In the rows, zero is written as 128.
Turns, then the turns between two rows, first turn first; the first pair answered
T:
[128 144 113  95 116 143 136 160]  ->  [135 146 139 139 128 114 110 170]
[156 140 132 118 133 115 134 141]  ->  [153 133 145 136 132 110 122 121]
[135 122 161 133  82 143 163  66]  ->  [144 144 131  93  85 152 194 122]
H:
[113 130 148 102 110  93  95 173]  ->  [111 136 165 158 125  74 107 140]
[ 96 127 116 183 148 140 114 112]  ->  [ 93 136  84 148 144 160 138 142]
[129 155 131 168 152 110 161 115]  ->  [128 155 102 102 136 136 163 158]
[131 121 138  77 120 125 145 121]  ->  [134 114 161 100 122 111 127 100]
Q:
[170 153 182 157 144  71 167  67]  ->  [183 177 157 120 147  74 201 123]
[143 140 147 141 114  93 120 106]  ->  [152 150 140 127 117  89 135 125]
[133 152 129 112 133 124 154 131]  ->  [122 148 116 109 130 137 149 140]
[129 138 125 115 100 133 145 143]  ->  [120 130 120 117  99 141 137 141]
G:
[139 105 148  94 110 113  75 161]  ->  [108 128  88 154 138 142 128 190]
[107 120 121 167 135 134 129 129]  ->  [122 119 143 156 131 117 135  98]
[156 128 140 131 115 139 111 127]  ->  [146 131 123 142 120 151 116 144]
X:
[154 115 167 162 127 108  78 141]  ->  [137 105 149 161 122 130  65 152]
[128  95 158 101 112 131  91  96]  ->  [136 100 169 107 116 117  95  93]
[134 127 165 140 129 155 129  72]  ->  [136 130 171 155 135 148 126  78]
Pairs:
Each pair is two turns apart.
[133 124 166 167 162  94 119 154]  ->  [107  94 159 161 146 122 115  83]	T then X
[131 110 124 187 138 124 121 109]  ->  [120 102  89 118 115 162 140 105]	T then H
[132 100 179 144 134  97  68 121]  ->  [137 112 173 152 143  92  71 153]	Q then X
[116 102 165 103 120 100 125 110]  ->  [111 120 138 111 130 108 176 104]	H then T
[117 108 141 122 121 125  95 143]  ->  [106 116 115 135 129 141 118 159]	G then H
[118 106 149 109 109 162 126 103]  ->  [131 118 164 132 120 139 150  88]	H then Q
[118  91  85  69  88 151 134 118]  ->  [149  92 144  88  92 102 129  68]	X then H
[134 136 151 149 165 112 154 151]  ->  [134 130 158 146 161 110 161 118]	T then Q
[130 131 104  83 123 162 155 135]  ->  [160 150 138  99 136 120 172 121]	X then X
[122 131 131 140  89 113 121  88]  ->  [122 135 109  98  83 131 130 120]	T then G
[116 135  82 139 129 163 130 108]  ->  [121 135  87 130 125 159 134  94]	H then G
[124 165 108 161 146 126 177 161]  ->  [100 142 113 198 144 137 137 142]	T then X
[104  97 111 127 115 139  63 138]  ->  [114  94 132 110 106 127  74  92]	X then Q
[101 127  93 127 125 162 136 168]  ->  [124 145 122 147 136 126 186 106]	G then X
[122 101 116  69 112 138 145 113]  ->  [147 106 163 111 126  91  98 150]	T then H
[152 124 150 113 105 133  87 111]  ->  [154 127 153 126 111 126  84 116]	X then X
[160 118 143  81  91  90 114  95]  ->  [129 111 118 131 105 113  61 173]	G then T
[114 129 125  81 128 161 128 123]  ->  [100 125 117 105 132 171 131 111]	G then Q
[138 138 135 167 144 115 113 179]  ->  [142 147 139 180 150 107 153 139]	Q then G
[143 137 119 157 151 130 126 153]  ->  [158 146 127 140 150 120 148 138]	G then Q
[138 112 164 159 142 101  41 170]  ->  [106  88 121 102 116 157  38 159]	X then X
[122 114 103 110 131 120 104 172]  ->  [110  99 111 129 128 125  82 145]	Q then T
[151 114 180 144 129 106  80 114]  ->  [147 107 169 110 116 123 110  68]	T then X
[149 142 150 141 144  88 135 144]  ->  [132 140 116 124 141 118 134 180]	Q then Q
[129 141 145 118 104 136 125 105]  ->  [131 152 130 117 112 138 148 121]	H then T
[127 134 137 171 151 111 150  89]  ->  [133 141 135 163 152 108 163  95]	G then H
[125 125 139 140 128 124 153  72]  ->  [140 121 136  73 111 127 137 110]	T then G
[158 152 158 156 132 120 163  84]  ->  [154 117 164  88 100 139  95 100]	G then T
[163 134 147  98 157 110 134 123]  ->  [148 117 152 126 158 116  86 136]	G then T
[157 137 155  84 139  88 133 152]  ->  [154 143 161 130 154  77 132 155]	X then H
[119 135 157  97 114 114 119 112]  ->  [115 145 158 147 132 104 129 110]	H then X
[128 153  94 128 123 131 188 152]  ->  [157 138 145  81 101 103 157 111]	G then H
[138 131 140  88 123 121 127 160]  ->  [129 135 147 158 142 111 119 161]	G then T
[119 111 139 164 138 126 101 102]  ->  [114 134 101 158 148 141 156 124]	H then T
[154 127 196 142 138  61 108  87]  ->  [100  83 157 124 114 128  44  97]	G then T
[146 130 148  78 108 100 163 108]  ->  [148 134 142  73 109 101 163 126]	H then Q
[108 146  96 141 137 129 144 165]  ->  [140 129 155  93 116  94 115 118]	G then G
[107 140  88 172 172 131 146 147]  ->  [132 123 148 154 157  98 129  67]	T then G
[107 105 114 148 139 149 139  92]  ->  [107 102 111 132 132 155 138  92]	H then Q
[140 116 144  92 116 117  73 169]  ->  [141 121 172 167 135  90  88 112]	X then H
[ 85  99 121 121 131 115 128 119]  ->  [ 93 114 114 113 136 110 157 122]	T then G
[159 118 157  59 101 103  69 144]  ->  [180 160 179 137 139  57 136 120]	H then Q
[104 114 159 205 133 126  93 111]  ->  [134 132 182 192 137  94 118 107]	G then Q
[124 153 127 162 146 127 155 139]  ->  [138 139 153 116 126 119 148  89]	G then T
[168 171 160 139 146  84 129 132]  ->  [156 155 168 163 145  89 107 108]	Q then T
[112 140 150 140 138 110 159  65]  ->  [ 82 119 113 132 132 151  84 166]	G then G
[124 179 135 120 148 123 115 152]  ->  [133 178 148 115 146 111 122 130]	G then G
[146 132 148 122 135 116 159  93]  ->  [118 123 111 126 136 152 115 171]	G then G
[113 117 125 157 140 139 146 104]  ->  [123 132 113 138 145 136 146 164]	H then T
[143 135 132 183 161 126 155 100]  ->  [150 143  99 100 145 148 165 163]	Q then H
[114 139 116 144 137 131 177  57]  ->  [127 141  98  60 118 148 171 111]	Q then H
[139 146 115 128 136 136 174 154]  ->  [130 137 106 120 130 148 157 167]	H then G
[165 116 177 123 130  93  86 145]  ->  [139 117 152 158 137 116 153  59]	H then T
[131 113 166 140 155  86  85 143]  ->  [110 129 116 163 171 114 121 180]	G then H
[128 135 118 115 125 140 147 126]  ->  [142 142 135 125 131 119 144 132]	T then G
[155 154 143  83 118 103 165 126]  ->  [153 158 134  85 121 107 167 150]	Q then X
[155 115 146 101 116  83  93 132]  ->  [137 116 128 130 120  97 145  65]	H then T
[141 121 101  97 135 156 158 133]  ->  [166 140 132 133 153 116 159 145]	T then G
[148 124 163 120 129 112 113  97]  ->  [159 142 144  93 132 112 138 138]	Q then Q
[129 126 124 121 131 119 146  68]  ->  [149 151 118 109 141 106 170 114]	T then X
[150 136 136 143 142 108 112 142]  ->  [145 138 122 133 140 119 115 158]	Q then Q
[108 120 125 178 137 152 149  84]  ->  [120 130 100 109 125 165 182 107]	H then X
[132 126 145 104 123 128 139 115]  ->  [136 135 146 119 132 119 149 120]	X then H
[143 156 145  64 111 146 138 132]  ->  [107 142 115  90 112 182 113 150]	G then Q
[144 144 103  58 116 133 120 199]  ->  [108 136 100 173 142 139  86 206]	H then G
[107 107 115 149 144 130 151 116]  ->  [111 115 105 133 143 132 161 134]	X then T
[158 158 150 165 135  87 183 111]  ->  [159 149 124  71 110 116 151 183]	Q then H
[127 114 127 152 116 123  87 118]  ->  [126 111 121 127 108 130 106  87]	T then Q
[142 140 142 138 131  86 179 101]  ->  [145 129 163 152 131  74 144 105]	G then H
[113 146 110  89 158 116 148 158]  ->  [114 123 139  82 146 108  92 147]	H then Q
[116 143 161  88  85 124  90  81]  ->  [108 137 164 113  90 124  61 106]	H then G
[155 130 128  65 105 156 150 105]  ->  [167 160 122 101 131 136 155 182]	T then G
[149 148 137 113 143  99 166 110]  ->  [153 137 157 115 139  87 113 138]	X then G
[123 118 122 125 104 127  85 158]  ->  [136 139 131 151 117 106 158  92]	G then G
[112 145 143 119 120 106 136  84]  ->  [108 150 147 157 132  98 121 107]	X then X
[129 139 137  73 109 105 154 129]  ->  [138 143 166 116 121  76 141 124]	X then T
[134 147 135 153 138 118 102 140]  ->  [135 141 144 143 131 116 115  94]	T then Q
[149 165 157 148 134  72 189  90]  ->  [153 137 154  39  96  95 125 143]	H then H
[129 118 119 154 132 122 114 104]  ->  [129 133  96 146 139 130 143 132]	H then T
[122 123 128 144 125 136 129 106]  ->  [134 125 143 132 123 124 122 107]	G then Q
[147 141 165 146 154 115 143 118]  ->  [155 142 160  97 142 120 146 135]	H then G
[137 129 116 134 159 145 154 148]  ->  [155 113 149  99 142 129 117 136]	G then G
[138 130 169 175 146  80 129  94]  ->  [130 124 153 150 134  99 154  56]	T then X
[122 102 133 121  99 142 103 113]  ->  [129 104 147 136 104 128  99 110]	T then H
[ 94 104 118 188 124 144  98 118]  ->  [ 93 100 115 160 112 152 120  77]	T then Q
[120 129 127 128 122 134 138  94]  ->  [128 137 127 120 123 129 149 101]	H then X
[125 143 109 116 138 128 158 178]  ->  [141 151 134 136 145 102 174 147]	G then X
[132 134 100 114  82 131 181  82]  ->  [156 160 113 127  97 102 195 120]	X then T
[129 146 128 163 138 121 111 160]  ->  [111 130 101 124 122 157 109 153]	X then X
[180 116 169  93 109  87 102 132]  ->  [172 140 159 174 143  76 146 130]	X then H
[131 134 114 114 128 138 145 153]  ->  [139 138 122 110 129 129 152 145]	X then X
[148 110 139 158 131  95 117 136]  ->  [158 118 140 137 129  90 143 126]	H then G
[102 142 106 135 156 128 131 121]  ->  [115 145 114 107 148 120 144 105]	G then H
[175 118 183 111 121  93 112 149]  ->  [154 129 160 189 146 101 130 159]	H then X
[160 126 169 128 130  82  87 153]  ->  [132 122 151 165 134 104 141  61]	H then T
[115 142 114 141 120 101 155 174]  ->  [112 144 111 142 121 104 164 166]	H then G
[136 113 160 129 122 118 151  74]  ->  [130 116 141 111 120 133 171  80]	X then T
[147 145 139  83 129 123 152 127]  ->  [127 131 129 100 129 140 102 171]	H then G
[108 122 118  96 119 120 138  90]  ->  [128 146 118  93 133 101 154 140]	T then X
[ 97 122 119 135 131 135  97 152]  ->  [109 121 148 150 132 113  95 120]	Q then Q
[156 135 149 165 164 113 112 114]  ->  [173 144 149 116 156 110 141 107]	H then G
[137 111 130 119 114 129 122 134]  ->  [133 112 128 124 112 133 135 116]	H then T
[119 102 138 156 125 138  69 145]  ->  [ 98 118  95 172 135 163 130 126]	X then G
[170 142 155 120 130  92 150 121]  ->  [159 145 135 116 130 108 175 112]	T then H
[155 150 104 139 146 109 198 113]  ->  [143 153  86 155 151 122 188 150]	X then Q
[102 130 136 159 128 147 145 188]  ->  [ 82 103 141 160 112 166 137 113]	T then T
[144 168 105 129 148 138 208 146]  ->  [179 153 169  91 129  97 171 103]	X then G
[185 139 182  93 116  87 113 141]  ->  [153 154 113 108 131 130 138 215]	Q then G
[ 99 113 114 140 119 140 122 105]  ->  [106 125 106 135 124 138 153 106]	Q then H
[134 124 158 154 123 108  90  99]  ->  [114 140 115 188 141 129 121 134]	G then H
[111 118 131 127 117 155  93 138]  ->  [114 123 126 120 118 154  97 153]	T then T
[103 125  96 131 131 145 153 101]  ->  [124 145  98 120 140 127 170 140]	X then T
[115 115 130 149 146 143  90 134]  ->  [120 127 129 169 156 133 118 121]	H then Q
[114 132 119 138 124 136 131 128]  ->  [121 130 129 126 119 131 135 111]	X then G
[144 106 165 186 131 108 116  95]  ->  [131 126 124 204 146 126 155 129]	G then H
[ 59  85 106 136 108 170 131  59]  ->  [ 60  84  97 112 103 180 129  74]	H then H
[147 126 126 108 124 121 150  80]  ->  [158 136 136 121 132 104 155  91]	H then X
[112 109 133 160 126 148  92 103]  ->  [106 127  98 162 135 162 139 117]	G then H
[111 110 116 183 136 149 133 137]  ->  [128 119 140 188 140 124 143 118]	Q then Q
[176 175 120 102 136 112 173 168]  ->  [173 179 125 140 147 104 169 170]	T then H
[122 121 107  90 117 150 116 170]  ->  [118 107 117  79 105 153 112 127]	Q then X
[147 128 117 101 125 146 157 140]  ->  [141 127 113 105 124 150 154 146]	X then Q
[150 139 134 112 128 123 156 100]  ->  [155 128 153 110 124 114 104 135]	X then G
[125 151 123 136 134 118 169  81]  ->  [136 167 117 131 143 109 175 124]	Q then T
[121 100 147 125 136 161 145 135]  ->  [128 101 158 126 137 152 130 147]	T then H
[108 134  73  60 114 169 178 134]  ->  [133 136 168 206 153  83  88 152]	T then T
[123 151 113 118 110 139 185  89]  ->  [136 151 114  73 101 138 167 127]	X then H
[123 156 102 116 130 140 137 132]  ->  [109 141 104 132 127 148 117 112]	Q then Q
[131 128 140 163 128 133 129 126]  ->  [128 134 115 137 124 151 150 143]	H then X
[121 114 165 167 127 121  95 125]  ->  [107 130 126 175 135 142 159 109]	H then T
[105 120  86 113 124 160 121 135]  ->  [136 145 104 108 135 128 133 175]	X then T
[122 122 124  74 120 161 145 123]  ->  [104 112 116  93 121 174 135 117]	G then Q
[128 123 117 121 142 144 163 118]  ->  [141 120 130 101 138 135 128 158]	T then H
[112 123 143 127 107 118 155  66]  ->  [134 151 131  98 114 107 188 119]	Q then T
[131 121 154  96 131 126 126 145]  ->  [128 118 159 112 134 122 112 149]	Q then T
[134 116 124  94 114 130 133  99]  ->  [149 120 147 106 118 106 107 125]	T then H
[127 126  84 106 115 156 164  92]  ->  [134 103 116  88 102 145 112  81]	H then Q
[144 137 115 168 155 126 106 196]  ->  [146 146 122 195 164 114 161 125]	Q then G
[112 147  90 112 142 146 166 177]  ->  [ 99 142  86 141 147 154 155 172]	H then G
[109 117  82 123 112 120 147  91]  ->  [121 119  88  94 104 115 145  98]	X then H
[124 157 100 165 138 137 128 208]  ->  [113 137 119 195 135 134  89 181]	X then T
[167 144 150  77 128 110 115 171]  ->  [165 162 156 158 155  90 159 130]	H then H
[119  96 132 111 102 122  98 115]  ->  [104 104 102 129 112 139 106 151]	X then G
[120 118 137 128 106 153 103 122]  ->  [129 129 127 102 105 151 121 140]	X then T
[134 154 118 118 117 119 209  77]  ->  [131 166  88 113 126 133 202 162]	T then Q
[171 142 155  57 122 117  93 131]  ->  [165 138 183 131 137  97  83  90]	Q then H
[104 130 129 149 137  95 113 151]  ->  [ 87 114 118 144 127 116 104 130]	X then T
[136 150 113 154 138 117 175 140]  ->  [130 133 103 101 117 137 131 178]	X then H
[158 158 132  91 135 108 204 144]  ->  [151 155 148 159 154  92 145 196]	Q then T
[104  76 142  74  90 151  41  92]  ->  [ 72  98  63  80 102 201 123 106]	G then X
[100 113 124 167 137 146 126  97]  ->  [110 125 107 114 128 154 165  97]	T then X
[135 150 134 166 132 109 174  89]  ->  [135 163 105 139 132 124 192 136]	Q then Q
[139 135 122 130 121 111 182 184]  ->  [153 135 146 123 119  92 192 146]	X then G
[132 131 118 188 141 120 128 112]  ->  [117 129  77 149 129 157 134 148]	X then H
[145 124 176 127 156 115 101  86]  ->  [131 117 160 134 157 130  65 135]	G then Q
[120  99 148 104 140 131 153  97]  ->  [119  93 146  84 133 137 122 135]	Q then G
[138 102 151  92 109 126  91 101]  ->  [154 125 140  82 119 117 103 165]	T then T
[140 150 128 116 136 131 165 152]  ->  [131 143 139 156 142 126 129 164]	Q then T
[137 148  89  95 141 143 189 138]  ->  [150 125 120  51 119 133 125 150]	G then G
[114 124 125  95 116 151  99 134]  ->  [ 97 130 109 139 128 160 123 116]	G then Q
[132 117 115  88 106 147 131 153]  ->  [133 123 146 172 127 116 139  99]	H then H
[ 81 139  89 147 136 134 111 159]  ->  [ 79 134  93 151 135 132 101 153]	T then H
[141 137 130 123 107  92  94 186]  ->  [116 111 145 155  98 101  98  78]	H then T
[140 121 113 124 138 116 174 123]  ->  [132 101 109  91 122 135 135 140]	H then Q
[137 146  90 133 146 143 172 130]  ->  [155 127 117  71 122 135 128 136]	H then X
[148 131 136  77 118 135 149 101]  ->  [158 138 142  74 121 125 145 123]	H then T
[136 126 170 189 155  96 133  78]  ->  [133 127 133 113 135 129 188  52]	T then Q
[109 142 118 167 142 114  73 142]  ->  [ 90 127  92 133 126 146  77 128]	X then T
[152 142 135 155 152 107 150 102]  ->  [145 139 131 159 152 114 151  96]	T then X
[128 152 164 165 136 122 163  82]  ->  [106 143 134 150 127 154 170  73]	X then T
[123 136 102 123 110 129  96 167]  ->  [130 138 118 131 112 116  88 165]	X then T
[139 146 116  90 123 122 153 160]  ->  [117 136 109 126 129 133 117 182]	H then G
[104  99  99  93 106 195  89 146]  ->  [128  92 165 117 106 148  82  60]	X then H
[124 136 137 165 128 113 129 142]  ->  [112 130 115 149 121 134 125 158]	X then H
[108 121  90 121 125 150 164 114]  ->  [112  96 120 102 107 146 109 101]	H then Q
[131 110 136 131 120 135  95 131]  ->  [119 118 110 144 128 149 118 145]	G then H
[150 153 126  95 134 118 155 187]  ->  [155 131 164 101 125 103  97 175]	X then H
[121 115 121  90 103 140 127 126]  ->  [119 108 133 104 103 136 118 105]	Q then Q
